In the data rows, the value 128 means zero.
What is the hidden score of each row? Scores go from 0 to 20, and 10 is about the middle. The score is a weighted sum of the row's numbers plus the product of two more (or one squared), each taken from its middle value.
[152 143 133 188  93  87  89 137  90 153  70 167  67 116 141 127] >> 11
[118 137 141  72 122 145 142 110 133 132 143  77 105 114  43 117] >> 16
[192 161 146 130 138 149 127 111 144 105 128 139 114 113 107 160] >> 12
[132 152 135 143 142 133 186 119 172 118 192 158 162 136 122 147] >> 6
[130 143  83 126 146 135  86 133  89 117 130 110 110 109 148 150] >> 12
[ 59 111 121 173  97 104 103 112 134 142 142 182 146 123 149  81] >> 7
[154 157 215 115 117 189 202 192 176 112 149 112 132 140 136 158] >> 16
[120 145  96 187 147  79  60  71 178 148 162 167 132  91 151  45] >> 10
[208 144 106 129  99 151 132 138 102  98 123  95  94 126 186 160] >> 11
[ 81 122 142 169 140  90  53  77  88 132  79 123 133 105 100 125] >> 7
[111 182 161 161  88 178 160  98 180 128 119 169 190 146 121 135] >> 13
[138 121 117 101 109 119 110 132  88 138 141 122 122 129 122 125] >> 10
[ 76 132 120  99 170  95 118  97 181 112 168 134 161  90 134 120] >> 9
[144 175 173  49 132 208 175 116 132  63 111 115 171 156  44 146] >> 10
[ 89  86  83 120 195 119  78  90 109 142 143 115 200 124  80 102] >> 14
[159 162 100  88 206  86 102 118 136 121 147 100 163 119 129 146] >> 15
[ 35 101 106 116 136 112 113  84 134 132 113 152 143 154  84  66] >> 5
[120 136 185 138  90 129 129 127 138 144 103 133 148 130 126 126] >> 10
[202 183 135 151 118 158 122 170 105  88 126 165  45 132 186 147] >> 11
[ 62 150 214  71  76 145 173 134 181 124 136 140 178 109 130 127] >> 10
[ 95  59  96 175 101 166  80 128 148 127  61 198 103 151  63  33] >> 9
[162 115  54 151 154  85 113 161 117 175 154 118  98 124 143 170] >> 11
[ 42 116 217  67  86 183 199 143 106  94  61 117 165 140  73 177] >> 11
[100 130 104 123 228 104 105 130 126 129 233  92 192 134  97 123] >> 13
[111  87  74  82 140  99 147  81 169 186 208   0  93 169 118 145] >> 10
[126 113  72 141 227 111  78 113 136 130 169 151 170  79  71 121] >> 14
[ 71 120 110 173 114  85  91 145 141 136 102 167 105 147 132 116] >> 8
[ 51 110 135 150 114 151  71 115 112 177 130 137 115 161 104 103] >> 11
[182 167  86 135 122 164 154 153 123 109 143 128  70 138 208 152] >> 9
[116  90  96 201 155  70 102 156  70 129 111 189 115 156 152 105] >> 6
[183 223 116 135 147 114 149 130 142 120 165  94 118 136 158 175] >> 11
[147 124 104 139 130 154 108 128 118 150 153 120 169  68 106  83] >> 16
[137 129 134  82  66 148 167 138 109 121 122  99  85 152 140 110] >> 7
[ 91  88 199  86  92 195 155 135 129  93  93 120 202 158  76 139] >> 10
[141 125 146  94 158 145 127 119 159 137 166 120 113 151 128  86] >> 11
[138 176 192  66 179 136 157 145 151 125 110 135 175 145 103 136] >> 14
[126 129 150  92 118 143 192  87 152 107 182  77 156 117 160 206] >> 8
[124 147 121 167 129 142 102  53 150 102 111 145 115  99 126  53] >> 10
[174 165 104 198 166 147  80 138 148 133 125 167  77 149 151 106] >> 12
[107 143 171 135 182 142 153  89 183 123 197 129 145 174 153 123] >> 9
[ 69  89 129 137 128 145 110  63 129 134  89 181 151 147 107  81] >> 9
[ 68 112 155 182  89 140  77  70 156 176 143 151 168 135  57  95] >> 9
[152 138  73 213 145  91  84 154 103 151 127 167 106 139 147  84] >> 11
[136 202 193  70  96 206 191  99 136 131 112 104 154 127 101 151] >> 13
[134 148 163 108  73 173 167 241  82  64  45 142 102 117 107 161] >> 17
[187 153  55 135 126 111 111 148  76 170 132 127  92 143 147 140] >> 9
[147 126  52 148 177 115  81 119 153 126 160 180 169 115 182 105] >> 18
[133  83 178 186 149 132  77 132 122 139  93 219 150 179  75  72] >> 6
[151 132  84 171 165 100 113 122 111 138 103 117  75 107 146 143] >> 11
[135 161 147 131 135 156 130 115 111  54  83 175 124 120  87  79] >> 7
[141 155 103  99 166  96 108 138 193 139 207 104 190 149 124 153] >> 12
[154  75  70 180 119  73 116 149  84 147 194  83  95 115 174 103] >> 13
[143 110 121 202 152  50  64 147  85 153  86 199 121 121 148 109] >> 6
[125  96  72 138 184 141  72 165  52 125  54 121  79 198  50 131] >> 12
[ 24 100 118 147 155  62  70  82  78 104  83 175 150 172  99 100] >> 2
[109 133 126  88  87 121  98  53 169 161 157 116 126  73  91 105] >> 11
[122 136  98 115  97 170 165 164 103 116  78 139 122  71 152 109] >> 10
[ 82  22  90 142 144  99  73  66  88 142 127 123 164 136 101  37] >> 6
[135 155 136  87 109 138 173 152 151 108 216 105  91 173 197 131] >> 7
[167 115 103  90 109 200 157  52 110 124 165  44  51  80 169 143] >> 12
[145  83 107 130 128 107  64 155  83 160  88 129  84 162  91 154] >> 7
[106  70 136  63  62 163 180  82 168 135 118  63 122 149 113 109] >> 6
[ 91 107 108 196 115 146  90 150 109 129  84 194 121 143 198  80] >> 8
[158 217 109 120 144  98 129 144 161 102 175 147 175 115 142 144] >> 9
[ 91 132 196 171 115 123  84 156 113 121 119 199 185 145  86  73] >> 10
[170 213 129  99  81 155 142 145 124 113 120 128  59 131 172 204] >> 10
[101  80 166 133  81 114 142 117 139 151  46 110 124 123  80 148] >> 9
[150 154 147 174 115 156  93 185 143 141  74 109 102 158  77 111] >> 16
[ 43  87 104 167 134 155  77  89 106 153 132 172 172 142  43  97] >> 11
[144 123 129 142  88 110  99 134 143 130  56 139  83 165  65 108] >> 9
[147 146 185 113 128 201 190 172 142  76 135 137 135 110 158 123] >> 13
[146 137 140 114  99 181 134 128 108 134 116 133 151 125 120 104] >> 13
[144 147 181 110 101 192 205 156 190  71 112 125 146 143 157 142] >> 10
[177 169 139 105  93 172 175 129 169 140 154  86  89 114 116 151] >> 14
[104 186 140 148 154  68  86 160  97  89  84 180 139 117 123  86] >> 9
[212 155  72 127 144 187 149 216  78 107  94  95  79 142 169 138] >> 14
[ 67 134 153 106 108 116  78  96 144 104  76 194 122  93  96  67] >> 8
[ 93  84 129 135  96 167 153 139 118 123 104 168 140 119 128 106] >> 9
[142  94 118  97 138  68 119 136 128 154 161 129 103 174 174 157] >> 4
[129  99 163  10 109 169 222 147 185 108 198  40 149 176  86 194] >> 8
[119 148 132  72 130 174 125 101  91  87  52 116 122 150  88 141] >> 11
[160 151 115 160 147  35 112 162 158 167 183 140  87 109 236 158] >> 7
[126 152 130 160 151 130  69 107  89 148 127 131 105 153 100 123] >> 12
[171 175  99 174 133 117 108 136 181 120 190 121 143  37 134 105] >> 16
[ 95 111 138 161 124 119 104 120 124 166  93 123 167 141  91 113] >> 11
[ 81  95 110 160 117 114  75  90 102 169 113 137 132 198 113 101] >> 6
[ 98 126  88 152 110 170 111 103 119 127 182 143 154  98  97 120] >> 13
[127 144 111 135  99 159  99  61 156 144 118 166 136  78  75 114] >> 13
[ 87  98 109 103 116 133  98 125 156 122 161 148 125  68 140 141] >> 9
[169 120 128 186 205  76 171 219 123 109 145 141 132 155 175 166] >> 8
[134 131 100 218 118  96 107 181 105 157 101 165 100 146 132 108] >> 14
[103 114 190 149 178 135  86 116 136 163  80 144 165 171  81  88] >> 10
[ 86 155 182 117  88 175 136 112 137 129  54 179 157 152 100 124] >> 11
[195 133  89 160 126  91 129  97 166 154 148  79 114 118 173 148] >> 11
[ 70  95 171  72 156 121  84 115 102 135  97 135 163 153  67 110] >> 8
[ 96 169 142 151 124 114 145 180 106 144  64 164 129  84 144 157] >> 14
[177  98  98 115 152 109 132 119 101 177 195  36  97 110 113 154] >> 16
[113 155 220 146  95 159 109 149 217  53 132 194 192  75 107 118] >> 7
[102 192 168  88  83 140 170 144 140  86 129 123 181  90  83 108] >> 10
[170  96 105  85 183  76 118 157 137 154 182  83 108 171 139 168] >> 8
[ 94 131 104 149 190  43  20  84 114 164 137 158 204  98 122  79] >> 11
[211 201  94  84  93 193 193  82 139 132 172  92  84 114 156 156] >> 4
[ 97 133 120  99 135 127 121 128 121 128 162 120 144 113 134 166] >> 10
[ 77 171 184 152  52 153 164 144 214 130 153 131 175  57 184 122] >> 14
[136 181 142 195 114  99 120 143 130 124  59 148  87  91 144  89] >> 13
[136 167 114 130 119 115 130  95 124 122 115  85  63 110 148 158] >> 10
[105  75 142  85 112 124 156  85 165 165 151  98 160 103 110 112] >> 10
[116  94 121 150 152  98  68 152 119  90  72 191 126 164  65 100] >> 6
[194 137 175 120 159 109 200 128 149 134 157  46 132 138 124 197] >> 11
[128 155 206  58 106 215 219 155 115  50  90  73 145 127 100 164] >> 12
[107 111 116 168 124  82  72 112 100 108 120 159 113 157 127 130] >> 4
[139 107 175 156 119 116 106 133 100 166  87 124  95 147 149  95] >> 9
[107  99  73 158  95  52  58 130  59 191 139 122  91 159 123 111] >> 11
[155 175 156 148 111 172 169 146  78  75 115 121  41 111 193 168] >> 14
[141 159  91 109 141  81 115  81 158 117 160 104 177  71 175 173] >> 14
[115 131 135 192 127 107  94 120 110 138  29 194 119 111 131 125] >> 10
[182 163  67 111  90 120 123 121 104 114 136  95  39  94 152 145] >> 9
[140 154 106 121 137 166  93 127 108 134 137 108 116 101 173 174] >> 13
[ 64  99 147 134 141  97  94 114  89 178 148 136  95 118 134 177] >> 10
[ 57 108 154 171 154  81 104  76 172 116 128 124 151 152  93  64] >> 6
[155 220 164 105 135 167 143 166 181 134 125 145 191  84 112 137] >> 19
[120 162 196  56  76 111 227 140 202 110 173  90 156 135 180 173] >> 4
[118 148 164  91  93 185 177 152  88  92  46 130 117 149  87 109] >> 8
[210 139 118  73 148 107 169 146 151  94 167  83  83 152 168 182] >> 6
[101 159 118 112 152 122  89 121 137  93 146 200 198  57 143 124] >> 14
[ 74  82 136 171 128 106  80 135  94 127  86 203 139 143  60  44] >> 10
[174 137 176  55  71 206 206 127 123 124 113 117 152 100 120 208] >> 13
[ 94 112  90 132 118 118 104  86 133 175 168 122 165  86  67  98] >> 13
[131  78 129  94 176  76 123 115 171 123 209  61 164 150 112 126] >> 7
[114  89  78 208 153  89  84 115 102 121 129 143 130 159  93  77] >> 8
[ 86  88 105 110 184  90 102 103 141 161 146 140 188 163 109  81] >> 10
[192 131  69 138 133  62 101 102 203 149 218 136 151 113 159  54] >> 9
[174 119  94  88 117 156 146  70 168 155 162  27  93  97 129 162] >> 14
